Each row has a name. Each question is about the rows just above it.

[ 0.47 -0.64  0.25  0.36  0.28 -0.38 -1.54  1.59  1.28 -1.12 -0.41  0.00
 -0.62  0.36 -2.28 -0.15  0.86  0.61  0.67 -0.28  2.76  0.84  2.72  1.01
  2.96  3.37 -0.10 -0.06] -> U
[-0.05 -0.23  0.80  0.18 -1.17 -0.35  0.36  0.10 -2.33  1.00  0.25  0.11
  0.09  0.37 -2.65 -0.36  1.28  1.97  0.20 -0.46 -0.44  0.60  0.15  0.52
 -1.47  1.26 -0.33  0.23] -> B
[ 0.12  0.41 -0.27 -0.48  0.79  0.85  0.25  0.34  2.36  2.15 -0.27  0.48
  0.30 -0.12 -0.49  0.49 -2.34 -0.50  0.00  0.42  0.19 -0.52  1.23  0.85
 -1.71  2.95  0.31 -0.10] -> W
[-1.48  1.93 -0.02  2.09  8.87  3.89 -3.12  7.52 -2.93  0.64 -0.70 -0.81
 -4.45  0.81 -6.24  1.40 -0.13 -0.26 -2.75  2.33 -0.79  0.90 -1.37 -5.19
 -0.19 -2.81 -0.95 -0.31] -> D
[-0.53  0.32 -0.06  0.32 -1.20 -0.07 -0.21  1.90  0.78  0.41 -0.29  0.18
  0.30 -0.24  0.36  1.44  1.42  0.67  0.21  0.25 -0.34  0.16 -0.84  0.83
 -1.42  1.95  0.20 -0.27] -> R
[-0.22 -0.48  1.33  0.14  0.63  2.58  0.35 -1.93  0.29  0.15 -0.39  0.10
 -0.53 -0.01  1.43  0.32 -1.53  1.96  1.01  0.48 -0.04  1.36  0.56 -1.38
  0.77  0.75 -0.36 -0.10] -> M
[-0.36 -0.15  0.12 -0.16  1.15  0.36  0.26 -1.32 -0.95  0.00  0.43 -0.14
  0.04 -0.17 -2.34  0.49 -0.50  0.42 -0.49 -0.52  0.00  0.19  0.07  0.88
 -0.71  1.50  0.30 -0.06] -> F
[-0.60 -0.72  0.65 -0.36 -1.85 -0.76  2.07  4.90 -1.67  2.52  0.00  0.64
  0.57  0.25 -2.47  0.53  6.84 -3.54  1.57  4.66  3.42 -0.62  2.47 -1.64
 -3.91  5.05 -0.12  1.18] -> J
[ 0.35  0.14 -0.39 -0.22 -1.93 -0.48  0.15  2.58  0.63  1.33  0.29  0.36
  0.34 -0.10 -1.51 -0.91 -0.42  0.35 -0.16  0.13  0.63  0.08 -1.40  0.40
 -0.35  2.10  0.51  0.11] -> Q
[-0.60 -0.72  0.65 -0.36 -1.85 -0.76  2.07  4.90 -1.67  2.52  0.00  0.64
  0.57  0.25  0.18 -0.64  0.75 -0.08  0.16  0.32 -0.07  1.60  1.28  2.93
 -0.70  2.72  0.13  0.08] -> Z
What is the next entry after [-2.34  0.49 -0.50  0.42 -0.49 -0.52  0.00  0.19]? => [0.07]
What is the next entry after [ 0.35  0.14 -0.39 -0.22 -1.93 -0.48  0.15  2.58  0.63  1.33  0.29]? => [0.36]
What is the next entry after [ 0.63  2.58  0.35 -1.93  0.29  0.15 -0.39  0.10]? => [-0.53]
Where do [-0.60 -0.72  0.65 -0.36 -1.85 -0.76  2.07  4.90 -1.67  2.52  0.00  0.64
  0.57  0.25 -2.47  0.53  6.84 -3.54  1.57  4.66  3.42 -0.62  2.47 -1.64
 -3.91  5.05 -0.12  1.18] appear? => J
What is the next entry after [ 0.78  0.41 -0.29  0.18  0.30 -0.24  0.36  1.44]? => [1.42]

[ 0.54  2.15 -0.74 -0.66 -3.09  1.05  0.93  1.63 -0.14  0.40  0.44 -0.69
 -1.17  0.44  1.84 -2.59 -1.20  0.14 -1.25 -1.97  2.85 -1.31  0.51  0.01
  0.25  1.29 -1.77 -0.60  0.46  0.98 -0.93  2.41 -0.16 -0.66  1.35  1.45
 -1.24 -0.22  0.29  0.20  0.90  0.32] = luva
[-0.49 -0.64 -0.29  1.48 -3.04 -0.25 -2.01 -0.63  0.52 -0.65  1.95  1.34
  0.76  0.74  1.57  1.47 -0.71 -1.12 -1.62  2.98 -2.68  0.81  0.27  0.46
  0.59 -3.18 -2.01 -0.81  0.34  1.01 -3.87  0.47 -0.69 -0.15  0.31 -0.98
  0.32 -3.36 -1.70 -4.16 -1.20 -1.19] = Buku
[-3.25  1.98  0.38  0.43 -2.36 -2.74  2.21 -1.90  3.73  1.29 -0.38  2.89
 -3.22 -0.71  0.25  2.44 -2.61  0.59  1.00  1.05 -0.07 -1.10 -2.94  2.33
 -0.40  0.83  2.49  2.13 -0.72 -0.65 -0.58  0.37 -1.45 -2.55 -0.98 -2.13
 -2.42  0.76  3.40  1.46 -2.70 -2.82] = nal
[-0.40  0.50  0.05 -0.06 -0.38 -0.47  0.18 -0.44  0.70  0.14 -0.20  0.59
 -0.56 -0.08  0.14  0.44 -0.43  0.03  0.11  0.18 -0.04 -0.38 -0.46  0.46
 -0.11  0.23  0.56  0.47 -0.16 -0.08 -0.10 -0.09 -0.22 -0.46 -0.15 -0.34
 -0.49  0.25  0.80  0.11 -0.54 -0.51] = zak
[-0.36  2.60 -1.95 -1.60 -4.01  1.14  0.49  2.11 -1.17 -0.05  0.38 -0.49
 -0.64 -0.16  2.34 -2.44 -1.23  0.17 -1.43 -1.52  3.22 -2.01  0.59 -0.35
 -0.09  1.13 -2.24 -1.58  1.21  1.01 -0.82  1.88 -0.27 -1.96  1.39  2.15
 -1.11  0.45  0.39 -0.21  0.74  0.71] = Rep
[-0.49 -0.64 -0.16  2.34 -2.42 -1.23  0.17 -1.43 -1.52  3.22 -2.01  2.70
 -2.84 -0.82  0.24  2.32 -1.81  1.39  1.59 -0.27  0.82 -2.32 -3.33  4.17
  0.68 -0.36  3.00  2.55  0.37 -2.65 -0.46  1.85  0.71 -2.75 -0.49 -2.81
 -2.32  1.40  3.29  3.10 -4.17 -2.51] = nede
[ 1.93  1.34 -1.95 -1.60 -4.01  1.14  0.49  2.11 -1.17 -0.05  0.38 -0.49
 -0.64 -0.16  2.34 -2.44 -1.23  0.17 -1.43 -1.52  3.22 -2.01  0.59 -0.35
 -0.09  0.60 -2.24 -1.58  1.21  1.01 -0.82  1.88 -0.27  3.04  4.14  0.57
 -3.96  3.70 -2.48 -5.00  2.10 -1.16] = suf
[-0.36  2.60 -1.95 -1.60 -4.01  1.14  0.49  2.11 -1.17 -0.05  0.38 -0.49
 -0.64 -0.16  2.34 -2.44 -1.23  0.17 -1.43 -1.52  3.22 -2.01  0.59 -0.35
 -0.09  0.60 -2.24 -1.58  1.21  1.01 -0.82  1.88 -0.27 -1.96  1.39  2.15
 -1.11  0.45  0.39 -0.21  0.74  0.71] = gari
[ 1.12  1.87  0.43 -0.25 -2.92  1.88  1.86  1.85  1.85  0.21  1.03  0.06
 -3.20  0.88  0.31 -2.35 -0.18 -0.43 -1.53 -1.74  1.11 -0.72 -0.32 -0.27
 -0.13  0.65 -0.53  0.37 -0.24  1.04 -1.82  1.93 -0.26  1.72  2.20  1.03
 -1.56  1.10 -0.39 -0.96  1.45  0.16] = Mutos
Give the next entry after [ 0.31 -2.35 -0.18]. => [-0.43]
What is the next entry after [1.95 1.34]? => [0.76]
[ 1.93  1.34 -1.95 -1.60 -4.01  1.14  0.49  2.11 -1.17 -0.05  0.38 -0.49
 -0.64 -0.16  2.34 -2.44 -1.23  0.17 -1.43 -1.52  3.22 -2.01  0.59 -0.35
 -0.09  0.60 -2.24 -1.58  1.21  1.01 -0.82  1.88 -0.27  3.04  4.14  0.57
 -3.96  3.70 -2.48 -5.00  2.10 -1.16] is in which row? => suf
The next entry after [-0.40  0.50  0.05 -0.06 -0.38]: => [-0.47]
The next entry after [-0.20  0.59 -0.56 -0.08  0.14  0.44 -0.43  0.03  0.11  0.18 -0.04 -0.38]: => [-0.46]
Give the next entry after [ 0.27  0.46  0.59 -3.18]. => [-2.01]
The next entry after [ 3.73  1.29 -0.38  2.89]: => [-3.22]

[ 1.91  4.00  3.47 -4.33  0.84 -2.14 -1.55 -0.51  0.00 -3.02 -2.90  0.15
  1.88  1.72  2.86  1.16  4.19 -4.01  3.95  4.08 -1.32] -> bil
[ 5.43 -1.98 -0.65  1.38 -6.10 -1.92  0.63 -0.72  2.72 -0.18 -1.56 -0.46
  0.66  2.33  2.09  1.72  3.31 -4.44  3.33  3.37 -1.83] -> potu
[-1.22  3.30  0.02  7.36  2.32  1.07  4.80 -0.05  2.32  0.87 -1.98  1.91
  4.00  3.49 -4.33  0.84 -2.14  0.77  0.82  1.24 -2.64] -> Roke
[-0.65  1.38 -6.10 -1.92  0.64 -1.74  1.15 -0.40  1.95  0.21 -1.71 -0.54
  1.23  3.17  1.50  1.37  3.36 -4.24  3.85  3.94 -1.71] -> fozi
[ 4.67 -2.15 -1.35  1.26 -3.24 -1.42 -1.55 -0.51  0.00 -3.02 -2.90  0.15
  1.88  0.86  2.21  0.80  3.93 -3.96  3.76  5.21 -0.85] -> nim
[ 4.58 -1.91 -1.09  1.43 -3.45 -0.32 -0.94  0.11  0.94 -2.45 -3.44 -0.01
  1.79  2.58  2.57  1.03  5.70 -3.80  3.92  4.66 -1.64] -> nadeb
The next entry after [ 1.91  4.00  3.49 -4.33  0.84 -2.14]: => [0.77]
What is the next entry after [-0.65  1.38 -6.10 -1.92  0.63]? => [-0.72]
Give the next entry after [ 1.26 -3.24 -1.42 -1.55 -0.51  0.00 -3.02 -2.90  0.15]. => [1.88]
The next entry after [-2.45 -3.44 -0.01  1.79  2.58  2.57  1.03  5.70 -3.80  3.92  4.66]: => [-1.64]
What is the next entry after [ 1.38 -6.10 -1.92  0.64 -1.74  1.15 -0.40  1.95  0.21 -1.71]? => [-0.54]
Give the next entry after [ 1.91  4.00  3.47 -4.33  0.84]. => [-2.14]
Give the next entry after [ 4.00  3.47 -4.33  0.84 -2.14 -1.55 -0.51  0.00 -3.02]. => [-2.90]

[-5.91 -6.33 -1.38  3.87  2.52]  Bemob
[ 0.74 -6.33  3.87 -1.38  0.93]  dor
[-2.95  6.34  2.10  1.79  1.89]  Fibi
[ 3.70 -0.88  1.75  0.40  0.13]  kuram
[-2.48 -4.48  6.69 -1.50  1.51]  faza
[ 1.11  0.95  9.31 -0.81 -0.07]  lesed
[-6.60  4.99  5.00  0.09  2.69]  tad
[3.32 0.00 0.11 1.69 0.42]  kugev
[3.14 0.55 2.30 0.08 0.19]  ruro
[-2.17  7.16  0.84 -2.17  1.79]  kuv
[0.00 0.12 1.69 0.00 0.22]  resop
The next entry after [-6.33  3.87 -1.38]: => [0.93]
Give the next entry after [ 3.70 -0.88  1.75]. => [0.40]
The next entry after [0.00 0.11 1.69]: => [0.42]
Give the next entry after [ 0.74 -6.33]. => [3.87]
The next entry after [1.11 0.95]: => [9.31]
The next entry after [3.14 0.55 2.30]: => [0.08]

